500 stands for zero in the data rows.
Some points, one per row:
457|742|401|297|391|752|669|663|412|547|526|442|468|573|452|652|433|570|582|474|477|339|662|329
614|492|431|214|482|345|196|533|653|748|413|198|362|345|827|396|364|486|494|682|637|672|373|895
657|355|789|812|354|538|418|979|159|503|708|190|239|652|405|353|575|614|446|459|578|556|601|394
678|683|665|621|490|374|335|652|293|820|573|686|356|460|230|665|550|583|602|465|499|203|700|387
466|378|532|258|533|359|427|560|743|636|366|455|394|358|766|543|485|590|444|629|727|678|448|880
455|477|489|496|584|468|557|555|468|519|511|437|496|494|481|522|488|528|460|409|487|468|497|475
371|548|400|570|495|629|521|317|576|428|623|402|620|468|244|697|529|518|620|450|527|558|387|325
462|526|526|569|524|471|469|476|562|547|501|638|386|398|318|496|524|440|495|415|571|500|485|472
124|468|637|858|635|315|473|193|581|811|684|218|450|430|242|514|516|549|423|530|562|532|141|267
508|527|578|414|329|509|364|554|384|570|557|456|274|557|505|406|495|467|516|470|417|398|582|590
482|488|539|630|374|732|467|431|566|287|501|539|465|729|457|293|527|434|451|562|540|652|446|465
423|359|256|302|286|487|668|419|531|343|478|316|576|250|760|477|544|291|208|395|241|297|403|498
472|398|602|610|569|366|418|271|457|630|532|498|682|248|418|352|440|526|469|501|566|522|404|601
688|648|378|529|744|402|556|650|512|341|555|554|296|722|495|456|438|595|749|536|501|501|456|377
813|460|576|367|253|734|443|685|335|511|493|475|635|505|640|329|439|501|452|464|608|564|556|740
355|482|509|522|723|409|632|645|449|589|502|331|426|446|435|584|471|604|385|300|549|459|492|448
597|469|399|401|358|710|412|722|317|418|453|619|538|612|624|377|604|415|597|489|430|467|389|505
493|529|486|556|506|413|448|412|474|536|520|551|505|444|437|565|533|531|522|536|446|426|490|463
795|388|454|562|323|606|319|798|183|760|410|844|437|172|477|166|649|99|173|213|438|430|333|584
584|479|462|590|648|344|419|413|436|613|542|551|503|340|482|391|505|410|446|530|498|510|339|497
474|459|510|425|636|363|367|517|623|676|467|340|451|452|687|443|460|476|542|639|611|618|338|643
453|631|432|517|486|533|523|407|559|529|480|501|623|558|461|566|466|468|495|495|426|429|535|393
435|571|560|636|668|256|430|304|674|547|467|625|491|340|359|654|481|656|649|728|724|621|488|457
636|541|452|399|279|615|312|557|277|534|468|589|330|391|498|470|528|430|438|474|437|396|528|544
341|295|840|729|443|667|320|379|274|544|676|327|690|421|248|281|554|348|546|540|542|542|530|424
488|502|512|488|475|563|530|439|550|481|557|423|541|451|465|517|466|566|524|553|593|558|518|552
487|369|502|400|353|505|437|345|862|400|303|389|613|244|644|761|497|540|384|603|790|849|388|705
361|303|560|591|664|540|731|312|598|418|511|515|691|703|615|529|480|553|336|523|613|671|292|482
Here are 10 more points, each followed by its number:
521|426|464|594|365|659|700|469|606|483|418|626|773|497|431|600|554|486|331|420|561|716|506|416 0
577|256|712|727|402|418|204|439|265|411|660|625|445|826|278|222|650|441|803|523|236|580|391|320 1
521|469|610|493|538|560|523|739|430|569|436|472|612|630|629|521|549|518|436|539|554|486|570|521 2
483|622|649|363|626|186|499|504|595|605|467|816|208|679|346|552|414|634|706|335|399|244|779|586 3
411|427|443|542|498|396|514|321|384|606|598|344|818|235|484|725|548|701|471|598|555|539|397|562 4
540|637|351|472|458|471|583|293|732|415|424|625|518|463|440|632|396|570|617|509|518|543|506|451 5
473|459|395|390|423|514|575|477|523|439|502|421|520|417|608|512|504|430|393|445|413|414|465|532 6
352|641|527|556|665|527|480|314|572|608|662|299|660|419|299|715|443|656|621|666|697|509|504|472 7
632|430|685|558|496|421|312|573|252|579|543|538|563|551|604|319|540|429|519|541|443|347|554|661 8
664|710|485|516|375|659|548|909|283|546|338|491|472|611|690|577|486|345|301|266|388|222|629|412 9
Which three of these numbered points are nearest to each point below by angle, seen from the average point of the first points? Their numbers follow each, nearest first.
893|735|525|369|296|516|573|595|463|551|402|516|629|580|568|473|252|405|568|352|328|324|856|403 > 9 3 2
514|554|591|422|595|257|499|569|547|625|420|784|291|592|434|493|460|551|584|347|427|341|647|563 > 3 5 8
536|518|479|465|502|548|548|648|483|531|453|567|510|560|457|550|505|483|505|356|499|491|505|458 > 9 2 3
493|580|474|500|425|571|518|492|565|454|455|531|528|537|514|537|468|541|536|579|541|488|561|460 > 5 0 2
543|352|614|625|409|418|308|440|349|433|575|627|470|655|364|330|593|473|709|514|315|530|431|386 > 1 8 3
508|528|447|424|432|576|568|391|607|461|533|471|606|410|510|601|442|542|592|521|544|481|531|551 > 5 7 6
479|531|343|454|594|552|622|396|616|313|451|559|483|548|576|486|459|503|491|548|497|582|450|484 > 5 6 0
500|634|569|533|400|394|461|497|563|590|468|612|419|336|328|554|468|463|545|350|436|248|706|465 > 3 5 9
895|561|562|327|426|693|352|685|325|505|607|314|632|771|615|133|393|371|688|510|337|514|624|622 > 8 2 9
473|528|566|556|544|343|461|433|554|472|507|628|332|465|393|584|488|628|585|524|567|454|562|522 > 3 5 7
567|364|612|647|392|461|338|441|337|425|576|618|474|671|356|329|571|474|667|503|321|523|459|372 > 1 8 3
469|357|231|281|236|585|761|458|508|329|485|337|612|281|759|543|549|280|173|332|238|262|397|477 > 6 9 0
315|228|885|767|513|567|218|346|265|569|672|328|750|465|224|284|588|342|565|581|569|607|482|447 > 1 8 7
534|483|340|315|436|535|629|469|522|458|323|639|609|459|739|369|435|400|421|450|396|560|472|566 > 6 0 5
547|480|391|396|441|353|663|475|593|455|323|781|452|390|579|436|413|578|608|456|488|620|496|498 > 5 3 0
534|417|611|402|654|644|724|714|352|506|347|629|627|562|636|573|440|605|370|408|707|518|631|583 > 2 9 0
486|472|451|371|392|651|501|497|486|439|544|417|485|523|465|597|528|457|489|398|451|455|473|503 > 6 9 0
518|443|448|577|346|643|673|459|617|473|421|606|743|491|447|599|528|479|340|443|551|707|512|427 > 0 5 6
645|587|648|477|689|620|538|801|413|570|544|402|717|763|450|749|500|647|596|440|651|460|645|478 > 2 9 7
573|591|302|358|444|746|422|704|320|551|587|403|487|470|458|439|533|397|556|298|399|370|373|518 > 9 6 8
588|469|541|434|575|516|538|795|362|562|291|593|522|546|730|366|502|508|398|537|599|615|477|524 > 2 9 8
414|809|362|509|513|574|566|331|680|548|422|466|732|597|475|566|394|407|504|531|411|382|556|292 > 5 7 0
461|581|511|552|604|464|503|418|573|539|566|444|654|568|414|598|480|591|646|581|551|505|501|444 > 7 5 4
336|283|599|611|701|551|761|329|624|459|475|495|731|770|609|591|486|599|330|530|693|752|261|488 > 0 4 7
477|605|239|83|561|575|605|619|473|620|319|476|436|363|805|420|355|462|339|389|548|567|389|747 > 6 9 2
357|318|558|600|669|530|706|335|565|466|486|526|683|644|576|586|505|564|308|529|653|667|289|487 > 0 4 7
709|611|312|345|480|442|703|352|559|466|351|579|799|422|816|428|317|442|390|502|311|360|666|577 > 6 5 9
351|433|434|508|553|473|366|282|493|561|514|509|657|378|564|480|568|472|447|607|491|461|325|646 > 4 7 6
487|543|511|450|464|412|452|421|541|563|431|629|455|418|442|485|462|550|464|444|461|435|595|615 > 3 5 6
517|525|339|207|548|476|550|572|466|596|318|567|412|364|794|399|391|543|354|487|583|564|413|754 > 6 9 2
523|503|563|461|372|495|391|539|411|545|541|466|349|542|502|400|501|485|503|492|421|449|557|565 > 8 3 1
541|443|486|513|330|518|393|505|392|196|775|17|399|437|626|666|629|414|578|678|273|143|576|384 > 6 9 8
500|556|514|464|555|398|389|560|407|748|456|654|624|358|480|415|556|447|694|561|421|420|514|514 > 8 3 1
377|413|724|660|464|585|344|440|351|528|598|342|635|518|321|371|544|410|548|550|486|540|548|410 > 1 8 7
427|529|553|815|515|635|467|555|504|355|552|442|604|741|380|419|653|493|541|766|484|635|533|216 > 1 0 2
355|470|602|813|584|587|591|154|714|324|601|432|791|434|274|752|510|680|667|959|896|805|488|250 > 7 4 5
557|514|476|374|551|455|577|543|544|450|567|339|404|522|586|493|400|608|393|340|488|401|558|710 > 6 3 9
578|478|472|458|371|532|456|533|395|366|625|281|446|488|635|592|555|437|490|582|382|306|534|445 > 6 9 8
520|505|491|474|517|539|537|638|484|543|466|552|497|553|434|549|507|483|497|341|509|490|499|453 > 9 2 3
501|424|735|669|399|463|286|637|372|601|470|679|436|438|356|616|719|515|462|489|561|509|649|600 > 8 1 3
624|539|462|475|602|427|490|542|492|593|500|610|421|460|500|474|477|429|486|430|512|504|460|543 > 3 9 5
464|626|590|965|525|778|452|655|461|298|598|377|647|927|303|378|710|500|590|904|495|679|591|30 > 1 2 0
892|399|425|458|359|364|478|477|476|484|398|866|264|256|698|342|485|438|341|544|553|619|470|744 > 8 6 5
646|409|534|525|414|409|372|481|474|498|517|667|289|351|508|400|540|390|496|485|525|491|430|604 > 8 1 3
420|704|479|517|847|452|527|455|437|752|645|329|415|537|474|564|415|484|473|493|560|362|362|459 > 7 3 4
541|544|443|431|418|547|483|486|506|489|507|492|521|491|476|604|490|562|547|470|481|467|537|542 > 5 6 3
599|513|576|566|562|325|293|493|496|658|588|459|413|586|464|424|520|477|641|610|448|486|432|478 > 1 8 3
454|449|526|532|571|452|451|355|454|601|544|439|584|297|433|425|444|517|455|462|564|479|383|561 > 4 7 6
